Each path below is one point turned by a fixed rotation once a step. After each direction that follows a path, write how fast that rotation turns it, in degrees per step (0 if it stays still).
Each turn is a multiple of 5 degrees from 10 to 175, or 0.
Each row of a path follows its step; steps can be skipped.
Path 1:
step 0: [  8 -15   2 -15 -12   9  -4   3  -3   3 -15 -14  -9   7  20  11   7 -24
 -23  -1  -3   4   4   7  15  13 -11  10  27  27 -17 -29   8  17   5  -5
 -15 -23  -5   4   9  18 -15   8  -9 -10  -8  -8  -9 -10  16]
step 1: [  3   8   9   4   3   4   0  29   6  17  -5 -27  -6   0 -14   0  10  -4
   5  10  -5  19 -22 -28   8  -7  14   6   9   0  27 -15   2   6  19 -37
  -5  -1 -12   1   0  10  -9 -16 -22  15 -11   4   0 -13   4]
step 2: [-20  -7   3  -4 -16  -2 -13  22   4   9   6  14  11   4 -26   1  10  23
  20 -15 -15   8  -6  16  -2   7 -28   6  15  12  11  18   2 -14  15   2
 -12  18   9  16  18 -15 -11 -11 -16  25   2  -3   1  -7   6]
step 3: [-15  -7 -27  -2  -4  -4 -22 -17   5  -1   1  28   2   2 -12  -5 -29   1
  20   7 -15   5   9   1 -10 -10  -2 -16  15 -23   1   6 -10  18  13   7
 -22 -25 -23  -6   1  -1   3 -19   2   7  15 -20   2  -3   0]
step 4: [ 11   5 -18   9  13 -22  -6  -6   9  -1  -5 -14   9 -35  12 -12 -17 -22
   7 -15 -10 -12   1   9   5   0 -14   7  -7  -3  -8   0  -4  -7  19  13
   9  -9   8 -16 -24   3  13 -18 -14  14   9   4  26  27   3]
step 5: [-19  10 -10 -16  12 -21  16 -15   4  15   2 -14 -16  17  -4   8  -4 -13
  -7 -14  -6  -9   1  -5   7  -4 -18  13  -2   4 -13   1  11   7 -10  18
   8 -23  22   0 -11   0   6   5  -1   4 -44   7   3   0 -30]
step 6: [  1   0   5   8   2   0  17  11 -34  26  -1  -4 -13  21  12 -11  11  16
   4   3  12 -16  13 -10 -12 -18  18  -6   2 -13  15   4  21  -7  19   4
  19  -7   0 -17 -14 -26   5   1  11   1 -19   3  14 -16   3]
step 7: [  0 -12   0   6  -6  -6  28  13 -14 -13 -10  21 -11 -19   3   5  -8  16
  -3   0  22 -18  25  17  15   7  -9  -1  22  13   1  -8  -7 -22  24   4
   4   5   3 -13  26   5  -6  24   4  -6  -1   4  -9 -21   1]
step 8: [-12   8  -7   8  14   3  -5 -14  16  -4   2   2   0  -9 -10   3  -9  -2
  26  30   5  16  12 -21  10   9  -2  -4   8   7  15 -20   3   4   8 -11
  14   8 -14 -31  -5  11 -11  15   9 -15   3   3 -43   5  -3]
step 9: [  4 -10  24  -9   4   1 -10   8   8   4  -6  14   8 -19  10  14  27  -1
  38   4  -1   0 -11  -8  15   9   3  -4  -9  18  -2  -2  -6   4 -11  20
  -5  22  10  -9 -19 -16   8  -9  -3  20  10  31 -16  17   0]
step 10: [ -2  -1  20 -12 -17   2  14 -21  -5  -8  -8  27  -3   6  12  22 -11   9
  17  -6 -12  26 -12   9  14 -10   3  -8 -22 -26 -10   7 -16   1 -19   1
 -27  -3   6   2 -13   0 -18  -2   6  -1 -26  -7   1   0  -6]
Speeds:
[  2  -3   2   0  -3   4  -2   1  -2   4   1   0   0   0   0   1  -5  -3
  -2   5  -4  -1  -5  -2  -1   4  -2   3   0  -4   3   4  -5   2   2   1
 -14   8  -1  -2  -3  -2  -7  -1  -9   1   0   3  -7   2  -1] : 45
[ 1  5  3 -3  1 -3  5  3 -5  6  0  2 -1  4 -4  0  3 13  1 -3 -8  3 -4 -3
  1 -2  6  2  0 -3 -2  2 -2  1 -1  6  3  2  0  7 -2  1 -4  0  2  5 -3  5
  1 -1  2] : 90
[ 1  1  1 -3  3  3 10  1 -2 -1 -2 -6 -4  3  1 -6  4 -3 -1  3  0 -1 -1  6
 -1  3  1  4  2 -8 -2 -8  2  4 -1 -5 -1  0  8  1  4 -7 -2 -4 -2 -3 -5  0
  2 -4  4] : 65
[ -5   2   3  -7  -5  -1  -4  -8  -4   1   2  -2  11 -10  -6   4   3  -2
   2  -3   0   3  -3   5   2   2   5   1   2  -4   4  -2  -1   2   2  -2
  -3   0  -2   4  -1  -3   0  -5   1   0   0  -3   4  -1  -3] : 45
Path 2:
step 0: [-19  -1   0   7   5 -10  25   5 -29  13  -6   1  18   8 -23  -4  24  -3
 -16   3   0  -8   8  -5   2  -6  -2   1  -3  -6   0  24  23  -4  12  10
 -11   9   6  -5 -23  -4 -13  -6 -20  18  11  18 -17   4  -3]
step 1: [  5  17  -2   6   4   9   6   3   8  -5 -14 -25   7  10   6  26   9  20
  -5  -1  -1  37  13  -4 -20   9  16 -29 -21 -22  -9  11   7  -3  -3  -7
  -7  -6 -12  15   9 -13   6   0  -2   5   3  -1   7   3 -16]
step 2: [ -6  -1   1   4   1  15 -18  -1 -12 -12 -24  20 -10 -29   0  26   7   1
 -21  14 -16   5 -21 -11   8   4 -17  22  -8   0  -8  -5  -4  16 -13 -11
   7   0   7   5  14 -17   1 -11   1   7 -13  18   7 -10  -6]
step 3: [  5  -4 -20 -10  14  -8  16   9   7  20   5 -12  -6  -3 -10   3  33   2
   4  21 -10   4 -18  -7 -10 -11  -1  15  12  -4   2  -3   8   0   4  30
   6  22  13   9   1  11 -25 -17  -3  16  19   9  -6  -6  12]
step 4: [ 17   5  14   5  -9 -13  -7 -11   5 -20 -23  -6  -1   4  -6  14  -3  18
   9  -7 -16  15  -1  13 -29   5  25 -11  14 -11  -2  11 -16 -15 -16   1
 -11  -8  -1 -14   4   9 -17 -17   8  -4  26 -10  14  -6   4]
step 5: [ -4  -5 -13  11 -16 -12 -18   0 -17  -7 -20  12   6  -8  -3  -2  15   3
 -12 -18  -5 -11 -11  -5  -2  17 -13  23  13 -10  16  21  11   7  14 -20
  30 -12 -16 -23   9  -9   3 -13  -3   1  -8   9  -2  -8   2]
step 6: [  4   8 -28  10  -2 -16   6  -6  19  10  24  -4  14  16  10  16  14 -20
  12   3  -4   9 -20  -4 -15   6   8  -7  -1   0   7 -15  -1   7  25  18
   6   6  -5  -1   4  -7  -1 -20 -24   7  -2   7 -11   4 -24]
step 7: [-13  24   4 -15  -4 -11 -10 -28  -7  -6 -11  17  14   0 -24  10 -13   2
   7  12   4  -2 -18  -3  -2  -2  24  -2  -4 -20 -16  -3 -31  -2 -10   3
 -32 -11  -4  -9   0 -10   6  -6  -3  -2   2   3   3 -11   2]
step 8: [-12  18   2 -13  -3  -7   6   7 -31  16 -27 -15   9  -3  -9   0  17   7
  -6 -15  18 -13   3  -2   9   3 -10  26 -10 -13 -18  12   6 -16  13  -5
  13  24  -6 -13   8  10  -5  -5 -19   1 -11   7  -7   8  -2]
step 9: [  4  -8  -5  18   7  -6  -6   7   5   7   1  -5  18   5  -3  14   1   6
   1  -7 -10  27  14 -14 -17  12  -6 -22 -19  11 -22   1   1 -10   0   3
  -1   3   3  14 -10  -8 -34 -13 -26   3   0  -1  -6   4 -32]
step 10: [-13   4 -13  -4  -3  24  -8 -10  -4 -16 -11  16 -21 -23 -31 -11   3  12
  -8  13   8  23 -10 -17   0   2   2  -3  -3 -22  -1  -3   8   0  -4  -8
 -13 -19   4  -1  -5 -25   2 -16   6   9   9  18  14  -4 -12]
Speeds:
[ -1   1   1  -2  -1   5   4  -2   1   3   4  -5   2  -8  -3   7  -6  -4
   6   7  -2  -5 -11   2   1   0   0   5   2  -3  -4  -1   2  -6  -4   4
  -1  -1   0   1   1   0  -1   4   3  -4  -1  -2  -5  -2   2] : 85
[-1 -5  0  0 -1  0  6  0 -3 -3  3 -3 -5 -5  2  7  5  2 -8  1 -2  2  1  0
 -6  1  1  0  3  1  4  5  0  6 -7  3  0  4  5  1  2  3  3  8  3  4  2  0
  1 -9 -3] : 35
[ -6   0   3   0  -3  -3   7   5  -3  -2   3   4  -1   6   0   3   4  -7
   0   1  -3   0   3  -3   3  -1 -10  11   2   0   0   0  -2  -1   0   0
   1  -2  -7   1   6   2  -4   1   3  -4   1   2   5   3  -5] : 125
[ 2 -1 -1  2  2  2 -2 -6  5  5  0  1 -4 -1  0 -1  0 -2 -5  2 -1  4  0  1
  9 -4  3  2  6 -6  2 -1 -8  6  4  7 -5  6 -1  4  5 -4  1 -1  2 -4 -8  2
  2  0 -2] : 85
[-7 -1 -3 -2  0 -2  1  3  1  5  0 -5 -5 -3 -2 -8  4  1 -2 -1  4  3 -1 -8
 -5  2 -1 -3  0 -7 -4 -3  0 -4  5  4  6 -5 -6  3  5  0  6  2  5  0  1 -2
 -1 -2  7] : 155
[  3  -2   1  -6   0   8  -5   3   5   1  -1   0  -3  -2  -1   0   4   9
   2  -1   6   1   1  -3  -3   0 -10   2   1   1  -2  -2  -3  -4  -7   2
  -2   3   3   3   0   2  -9  -4  -2   2  -5  -3   3  -3   0] : 55
